In the rows, 128 means zero.
Families of rows that turns and mirrors carry onto each other, the same ones carrying the whole set onto itself: the rest of each named row's family, in list order:
10 families of 4 rows:
tunu: [129 148 112 119 100 114 142 149 140 129 111 162 160 133 116 109 131 125
 136 131  95 119 121]
nop: [134 122 132 136 111 131 143 117 145 125 113 174 137 128 131  97 115 116
 169  97 111 104 120]
Lenim: [115 167 129 113  89 127 154 133 127 108 103 130 133 137 141  88 156  90
 152  96 122 131 147]
rado: [125 152 108 122  96 116 143 134 153 110 110 159 147 148 112 103 127 135
 136 126 101  99 127]
zul: [134 150 122 127 127 149 140 132 116 126  97 131 133 122 153 105 143  96
 133 101 137 104 142]
lus: [128 139 131 129 101 128 132 124 155 130 111 165 133 138 123  99  99 125
 149  92 104 105 127]
Neta: [124 149 139 131  99 136 152 145 124 121 115 110 136 135 143  97 139  98
 143  83 129 130 139]
Gabi: [137 150 133 137 104 123 131 122 158 117  93 173 130 132 115  90 104 111
 148  98 109 118 127]
pup: [110 145 128 125  83 140 139 125 132 116 116 129 123 152 142  99 158 103
 151  89 131 119 137]
Dukob: [135 163 118 127  96 114 140 134 144 107  94 172 150 134 111 107 110 116
 135 118 105 122 127]
detef: [129 135 137 143 101 130 130 127 142 115 111 159 139 132 126  81 106 132
 151 108  93 105 121]
fasam: [143 153 113 113 119 137 142 145 124 118 104 124 141 124 139 106 160  84
 140 120 127 114 140]
Nomev: [144 153 117 122 120 143 154 127 121 123 102 122 132 126 141 107 147  86
 140 126 128 112 146]
fof: [137 155 119 110  85 138 148 118 133 127 117 124 126 139 151  94 149  98
 135  92 132 124 134]
kanud: [125 138 113 121 114 138 140 148 115 119 106 129 145 112 141 107 147  87
 131 104 139 125 132]
kepi: [111 147 118 112  99 121 149 143 129 109 100 161 152 130 119 112 111 126
 143 130  97 103 122]
Namek: [106 149 124 129  95 122 144 155 146 115 116 170 157 128 115 102 118 126
 140 110  97 119 132]
rurev: [115 129 136 123 102 130 139 124 148 123 104 163 127 130 131  88 104 123
 159  95 103 100 119]
lef: [126 149 131 124  90 149 142 137 115 115 117 120 132 142 155  93 147 106
 137 104 121 137 138]
neto: [116 157 124 120  84 123 147 138 141 112 107 153 149 131 108 121 129 127
 151 129 104 114 113]
Mogil: [116 161 122 116  91 143 147 136 123 121 108 121 130 150 146 107 147 108
 127  96 137 124 142]
Bug: [120 130 127 144 114 118 130 140 149 116 107 158 144 121 114  89 109 122
 147  95 109  95 119]
Gude: [136 142 125 133 116 125 144 126 156 123 104 174 141 120 123  77 117 120
 157 108 107  92 124]
virir: [145 153 121 130 128 139 136 138 125 108  87 140 133 134 146 104 152  95
 130 103 137 122 144]
rut: [117 158 116 120  87 116 154 140 156 113 109 164 149 141 109  91 124 128
 145 125 105 111 126]
Ref: [134 128 133 138 110 122 130 128 160 141 110 153 131 136 121  83 119 121
 156 100 103 107 120]
non: [132 147 114 120 119 123 144 125 116 105  92 135 136 118 141  87 152  80
 151 102 133 107 139]
mugi: [135 139 110 134 126 134 142 131 115 134 100 137 141 121 144  89 153  91
 134 116 135 106 137]
Gomu: [134 167 130 122  99 136 137 138 135 109  95 129 128 148 146 100 156 107
 128  88 133 133 139]
Rire: [116 141 117 128  93 130 129 140 136 109 110 169 151 128 118  96 116 130
 137 133  96 115 120]
fopu: [128 134 122 116 127 144 139 137 109 117  97 132 132 122 155 107 142  89
 144 109 123 102 141]
digud: [140 148 126 114  96 135 143 132 138 123 118 120 128 148 148  88 154  93
 148  85 128 124 140]
rit: [126 146 116 105 108 113 143 147 150 102 100 170 152 125 116 107 133 123
 153 119 100 120 119]
Mune: [132 134 137 123 115 114 141 132 162 109 102 157 133 138 121  89 122 124
 171  95 102 113 123]
Sapim: [135 152 120 129 120 140 143 135 107 114 102 140 148 117 148 115 159  94
 146 113 121  97 139]
sagu: [118 165 130 125  83 131 150 135 129 135 113 119 134 145 143  85 156 108
 135  98 122 127 137]
mef: [138 137 120 128 114 147 130 133 107 113 103 118 134 120 150  95 146  98
 134 115 130 115 128]
sati: [134 144 128 130 115 135 135 126 164 128 109 174 130 126 129  88 123 125
 151 106  95  95 131]
kugof: [111 151 130 105  85 136 143 137 120 114 109 116 129 149 150 103 146 105
 140  92 120 120 134]
nam: [124 152 115 121 104 124 135 140 142 120 103 164 150 130 110 120 107 124
 137 127 100 105 127]

Same family as Ref: tunu, mugi, sagu
Same family as virir: Gabi, Dukob, Gomu
Same family as nam: zul, lus, Mogil
Same family as Neta: kanud, Namek, Bug
Same family as nop: pup, neto, Sapim

